(in the rows, 128 means zero)
A single turn carries every row of the set below to another of its rows. Some are shown first; where does it send the rows asked next?
fis: 121 109 119 86 135 107 134 142 135 131 100 141 137 145 127 124 167 128
 133 134 139 139 126 134 136 139 140 124 139 129 119 143
Lidad: 124 120 119 128 134 96 121 141 121 138 122 104 131 134 120 144 142 126
 137 134 128 116 121 94 112 139 131 120 144 125 120 149
vapu: 115 125 116 107 137 105 122 146 119 130 122 102 120 130 138 135 141 122
 135 144 138 111 121 106 102 132 133 126 150 139 128 144
notef: 127 129 121 125 134 110 136 146 125 140 114 137 120 157 132 115 105 115
 131 123 117 135 128 130 132 147 142 127 139 131 130 143
pamo: 127 127 122 123 134 110 134 145 126 139 115 138 119 159 131 116 106 117
 134 126 120 135 126 131 132 148 141 128 140 132 128 144
Naf: 108 102 111 116 145 117 116 148 93 134 123 111 136 148 155 146 158 121
 120 148 158 134 127 127 124 144 137 136 138 141 132 145
zot: 124 104 111 119 138 127 149 141 115 138 139 146 142 120 151 156 145 127
 130 119 124 147 128 122 100 140 139 143 139 127 121 148
lesel: 126 128 121 119 135 111 133 146 126 137 115 137 117 159 134 114 105 117
 133 128 121 134 126 133 130 146 141 129 141 134 129 144
bil: 114 124 118 112 122 124 142 147 84 132 114 124 130 131 138 149 135 115
 129 128 116 155 130 130 153 138 117 107 130 134 123 138
zos: 108 108 109 120 145 116 127 153 90 136 119 106 138 138 162 144 155 113
 109 135 151 135 133 121 123 142 139 131 136 140 140 137
neget: 111 125 117 103 123 128 141 149 84 128 114 124 126 131 144 146 135 114
 130 134 120 153 129 136 150 136 118 110 132 139 125 137
Kame: 117 120 119 115 121 123 137 144 85 132 116 127 132 137 131 152 137 120
 135 132 117 156 127 130 156 141 116 108 129 131 118 144
vodel: 114 119 120 107 122 125 132 143 86 129 118 129 128 140 132 150 137 122
 139 141 122 155 124 135 154 140 116 111 132 136 116 146
giz: 122 125 116 128 134 98 131 146 118 138 119 100 130 124 130 141 140 118
 127 125 124 115 127 91 109 136 132 118 144 126 128 141
Depu: 110 122 118 100 123 128 134 147 84 127 117 127 125 137 140 147 136 119
 136 142 125 153 126 139 150 136 117 113 133 141 121 142
vadug: 125 130 120 118 135 112 136 147 125 138 114 136 117 156 136 113 105 115
 131 126 121 134 127 133 129 145 142 128 141 135 131 142
Vuk: 119 119 119 116 135 101 115 142 122 132 124 105 124 137 125 140 142 129
 142 146 137 113 118 103 108 137 131 125 148 132 119 151
mubos: 118 100 113 142 143 107 122 145 93 144 121 111 149 147 140 155 158 122
 117 129 144 140 130 112 134 151 135 127 130 127 128 146
Detek: 126 108 120 99 134 102 137 140 135 136 99 141 144 144 119 129 168 129
 131 125 131 142 127 126 141 143 138 120 135 120 117 144
dipo: 114 107 110 136 144 110 131 151 90 142 118 106 146 138 153 150 156 113
 107 123 143 138 135 112 129 146 138 126 131 131 137 137
rupem: 117 115 116 81 136 109 142 147 132 129 96 137 135 136 138 120 165 121
 124 128 137 138 131 134 131 135 142 123 140 132 128 135
pabu: 114 98 114 130 144 111 113 143 94 139 124 114 143 154 141 153 159 127
 125 145 154 137 125 121 132 149 135 133 134 132 124 151
zem: 122 105 110 115 138 129 149 142 114 136 140 146 139 119 153 154 145 127
 130 121 125 146 128 125 99 139 139 144 140 129 122 147
fanu: 125 112 118 103 134 101 146 144 133 138 95 137 146 135 125 127 166 122
 122 113 125 142 133 121 140 141 139 117 133 120 123 137
Nutu: 125 103 111 120 138 127 146 140 115 138 140 147 142 123 147 156 146 129
 133 121 125 147 127 123 102 141 138 143 139 126 119 150
Tume: 123 103 111 113 138 130 146 141 115 136 140 147 139 122 152 154 145 129
 133 125 128 146 127 127 99 139 138 145 141 129 120 149
mut: 116 128 115 114 136 103 131 149 117 133 118 98 124 122 141 135 139 116
 126 131 130 113 127 99 103 132 134 121 147 135 133 138
zuzat: 120 116 115 92 135 105 150 148 131 134 94 135 140 130 137 122 165 117
 118 116 129 141 135 126 134 136 141 119 136 127 130 131
kuf: 124 101 112 116 138 129 144 140 116 137 141 148 140 124 148 156 146 130
 135 125 127 146 126 125 101 140 138 144 140 128 118 151
vage: 125 130 120 122 134 111 138 147 125 139 113 136 118 155 136 113 105 114
 129 123 118 135 128 131 130 145 142 127 140 133 132 141

pabu moves to -> Naf
vapu moves to -> mut
And these:
pamo moves to -> lesel
neget moves to -> bil
kuf moves to -> Tume
zuzat moves to -> fanu

